Some points, one per row:
array([ -2.,  -6., -51., -11.,   2.,  22.,  11.,   4., -16.,  24., -10., -33.,
         9.,  16., -22.,   2.,  -9., -47.,  10.,   0., -17.,  -1., -46., -43.])
array([ 40.,   2.,  22.,  -3., -38., -13., -35.,  12.,   1., -19., -34.,  23.,
       -19.,   1., -27., -21.,  16.,   6.,  15., -24.,  32.,   4.,  21.,  21.])
array([-27.,  32., -34.,  17.,   6.,  30.,   1., -19.,  22.,  26., -12.,  23.,
        19.,  31.,   8.,  23.,   1.,  23.,  -2.,  29.,  -8., -38.,   6.,   4.])
array([-31.,  32., -28.,  26.,  12.,  -1.,  25.,  -8.,  17.,  23., -15.,  35.,
        21.,  25.,  14.,  35.,   5.,  24.,  -2.,  20.,  -1., -29.,  14.,  11.])
array([  3.,  -4.,  21.,   4.,  -2.,   8.,  22.,  13.,   4.,   2.,  28., -10.,
       -42.,  19., -18.,  28., -34.,  -1.,  19.,  -1.,   6.,   0.,  21.,  -2.])
array([ 13., -27.,  13.,  26., -25.,   5.,  23.,  12., -43.,  22.,   9.,   0.,
        15., -33.,  28.,  15.,  12.,  -1.,  19., -45., -23.,  -5., -49., -17.])
array([ -9.,   4.,  21.,   7., -22.,  21., -20., -10., -46.,  25.,  -3.,   9.,
        -5., -12.,  32.,   8.,  11., -16., -58., -39.,   2.,  -1., -47.,  -7.])
array([-24., -25., -44.,  -2.,  21., -23.,  26.,  24., -22.,  23., -11., -44.,
       -10., -17., -29.,  -2.,  17., -12.,  20.,  14., -33.,  27., -35., -24.])
array([ 10.,  22.,  14., -54., -21., -43., -34., -43., -13., -30., -32., -29.,
       -11., -18., -28.,  21.,   8.,  19.,   7.,  16.,  -4., -33.,  11., -27.])
array([-12., -20.,  18.,  -7., -10.,  15.,  19.,   3.,  -6.,  23., -11., -11.,
       -29.,  -5., -29.,  19., -54., -13.,  20.,  -6.,  -9.,   6.,  20.,  -4.])
array([  9.,  -1.,  22.,   6.,   1.,  -2.,  26.,  12.,   8., -18.,  30.,  -6.,
       -42.,  29.,  -8.,  26., -28., -11.,  20.,  -1.,  12., -19.,  20.,  -1.])
array([ 35., -30.,  13.,  14., -11., -42.,  26.,  16., -26., -24.,  31.,  -2.,
        38., -15.,  34.,  15.,  38., -10.,  20., -31., -39.,  33., -10., -16.])
array([-16., -31.,  13.,  -9., -11.,  16.,  18.,  -1.,  -4.,   1., -30., -12.,
       -26.,   2., -28.,  20., -60., -30.,  17.,  -8., -13.,   3.,  21.,  -6.])
array([-14., -20.,  17.,  23.,  34.,  26., -16.,  15.,  32.,  24.,   7.,  25.,
        36.,  26.,  15., -38., -31.,  -5.,  18.,   2.,  33.,  16.,  15.,  44.])
array([-15.,  11.,  19.,   5., -19., -62., -25., -12., -46.,  26.,  -7.,  11.,
        -8., -24.,  31.,   7.,  17., -26., -59., -39.,   6.,  22., -40.,  -8.])
array([ 34., -28.,  12.,  16., -12., -56.,  21.,  18., -29., -34.,  28.,  -3.,
        35., -21.,  34.,  13.,  34., -50.,   6., -34., -38.,  34., -24., -19.])
array([ 28., -27.,  12., -47., -35.,  22., -22., -47., -32.,  -4., -32., -32.,
       -31., -17., -28.,  12.,  27., -50.,   8.,  10.,  17., -13.,  20., -28.])
10 more points follow, each with its number after it:
array([-25., -35.,   8.,  11.,  34.,  14., -26.,   3.,  27.,  18.,  17.,  16.,
        30.,  19.,  19., -44., -46.,  14.,  11.,  -5.,  22.,  13.,  16.,  34.]) 0
array([ -8., -19., -46.,  -9.,   4.,   6.,  23.,   8., -15.,  25.,   2., -32.,
         7.,  10., -25.,   2.,  -3., -40.,  14.,   4., -20.,  22., -43., -43.]) 1
array([-13., -13., -50.,  -6.,   7.,  10.,  22.,  12., -16.,  27.,   1., -30.,
         3., -26., -27.,  -3.,  -1., -36.,  15.,   4., -24.,  31., -27., -38.]) 2
array([ 51.,  24.,  10.,  10., -39.,  25.,   7.,  12., -13., -18., -36.,  35.,
       -30.,  29.,   1., -10.,  32.,  16.,   8., -18.,  45.,  30.,   3.,  31.]) 3
array([-39.,  36., -13.,   7.,  36.,  28., -13.,  37., -12., -24.,  29., -26.,
       -22.,  29.,  -5.,  10.,  28.,  17., -49.,  29., -25.,  10.,  18., -12.]) 4
array([-28.,  33.,  -2.,  28.,  13.,   5.,  21.,  -3.,  16.,  20., -21.,  39.,
        23.,  14.,  26.,  41.,   9.,  25.,   0.,  17.,   5., -23.,  19.,  15.]) 5
array([ 48.,  21.,  13.,   5., -40.,  26.,  -5.,  12.,  -8., -21., -33.,  32.,
       -28.,  22., -16.,  -9.,  30.,  16.,   9., -23.,  42.,  19.,  14.,  28.]) 6
array([-27., -41.,  -3.,  10.,  40., -13., -35.,   0.,  22.,  22.,  12.,  10.,
        25.,  22.,  22., -51., -47.,  29.,  -9.,  -6.,  14.,  -2.,  22.,  28.]) 7
array([-17., -32., -39.,  -3.,  13., -13.,  27.,  17., -19.,  22., -14., -39.,
        -2., -47., -13.,  -3.,   7., -17.,  19.,   9., -27.,  32., -25., -32.]) 8
array([ -5.,  10.,  19.,  -1.,  -7.,  18.,  16.,   9.,  -2.,  10.,  23., -14.,
       -36., -30., -26.,  20., -44.,  -1.,  17.,  -4.,  -2.,  10.,  20.,  -3.]) 9
Which of these numbered points is nearest to each point below, looking only along the 8 directions in which the first points spread most? Its number follows each.
array([-31.,  12., -45.,  -2.,  27.,   5.,  23.,  31., -23.,  22.,  12., -43.,
       -17.,  13., -24.,  -3.,  30., -14.,  21.,  22., -35.,  34., -22., -24.]) > 2
array([ -5.,  -8.,  24.,   8., -24.,   7., -30.,  -5., -42.,  22.,  10.,   9.,
         0., -31.,  31.,   6.,   6., -15., -59., -40.,  -3.,  -8., -47.,  -7.]) > 3
array([ -5., -40., -31.,  -6., -10.,  21.,  10., -38.,  14., -42.,  28.,  -7.,
         7., -44.,  25.,  -6.,   8., -29., -56.,  33., -27.,  10., -46., -17.]) > 1
array([ -7.,   3.,  22.,  -5.,  -7.,  16.,  17.,   5.,  -5.,  18.,  16., -11.,
       -32., -18., -26.,  22., -48.,   5.,  14.,  -3.,  -4.,  18.,  14.,  -5.]) > 9
array([  0., -42.,  -8., -56., -12., -19.,  27., -29.,   6., -17., -34., -16.,
        12., -25., -27.,  -5., -11., -28.,  17.,  31., -17., -35.,  12., -10.]) > 2
array([-28.,  35., -18.,  25.,   9.,  27.,   6.,  -9.,  20.,  19., -20.,  32.,
        18.,  30.,   6.,  32.,   5.,  29.,  -9.,  22.,  -3., -34.,  10.,   8.]) > 5
array([  5.,  -2.,  21.,  15., -30.,  17., -23.,   3., -45.,  23., -13.,   6.,
         6., -20.,  33.,   8.,   1.,  31., -25., -40.,  -8., -18., -46.,  -8.]) > 3
array([  6., -13.,  19.,  19., -28.,  27.,  -3.,   5., -46.,  26.,   1.,   4.,
         9., -23.,  33.,  12.,   2.,  22.,   5., -44., -15., -32., -41., -12.]) > 3
array([-38.,  32., -26.,   3.,  33.,  15.,  18.,  38., -16., -18.,  31., -33.,
       -20.,  28.,  -6.,   6.,  30.,  26., -35.,  27., -30.,  20.,  11., -14.]) > 4
array([-36.,  19., -46.,  -1.,  28.,  -4.,  26.,  32., -19.,  14.,  21., -40.,
       -18.,  23., -14.,  -2.,  32.,  15.,  10.,  25., -35.,  33.,  -9., -20.]) > 2
array([-43.,  29., -33.,  12.,  31., -14., -36.,  36.,  -3., -46.,  23., -17.,
       -26.,  29.,  -7.,  14.,  18.,   0., -57.,  28., -16., -20.,  20.,  -6.]) > 4
array([-22., -37.,   7.,  17.,  34.,  22., -17.,   6.,  28.,  25.,  11.,  21.,
        33.,  18.,  25., -42., -40.,  13.,  12.,  -2.,  25.,  13.,  16.,  37.]) > 0
array([-22., -34., -37.,  -1.,  17., -24.,  28.,  22., -22.,  22., -15., -43.,
        -5., -46., -16.,  -2.,  14., -11.,  18.,  11., -31.,  26., -35., -28.]) > 8
array([-42.,  28., -35.,  10.,  33.,   3., -29.,  37.,  -8., -12.,  31., -23.,
       -21.,  29., -10.,  11.,  26.,   9., -56.,  30., -19.,   1.,  22.,  -8.]) > 4
array([ 45.,  22.,  12.,   2., -43.,  25., -12.,  12.,  -4., -23., -33.,  27.,
       -27.,  13., -24., -13.,  24.,  20.,   8., -25.,  41.,   8.,  20.,  27.]) > 6
array([-26., -41.,  -1.,  12.,  38., -17., -35.,  -1.,  26.,  22.,  10.,  12.,
        29.,  14.,  25., -49., -47.,  29., -13.,  -4.,  18.,  17.,  15.,  30.]) > 7
array([-31.,  33., -27.,  20.,   8.,  26.,   3., -13.,  21.,  25., -10.,  27.,
        19.,  31.,  10.,  26.,   2.,  30., -21.,  24.,  -7., -47.,  -7.,   8.]) > 5
array([-19., -33.,   8.,  20.,  35.,  24., -13.,   9.,  30.,  24.,   5.,  25.,
        36.,  15.,  29., -40., -37.,   4.,  16.,  -2.,  30.,   7.,  20.,  40.]) > 0
array([-12., -26.,  15.,  29.,  28.,  18., -24.,  18.,  32.,  26.,   5.,  30.,
        37.,  28.,  11., -36., -26.,  -7.,  18.,   2.,  33.,  29.,   3.,  45.]) > 0
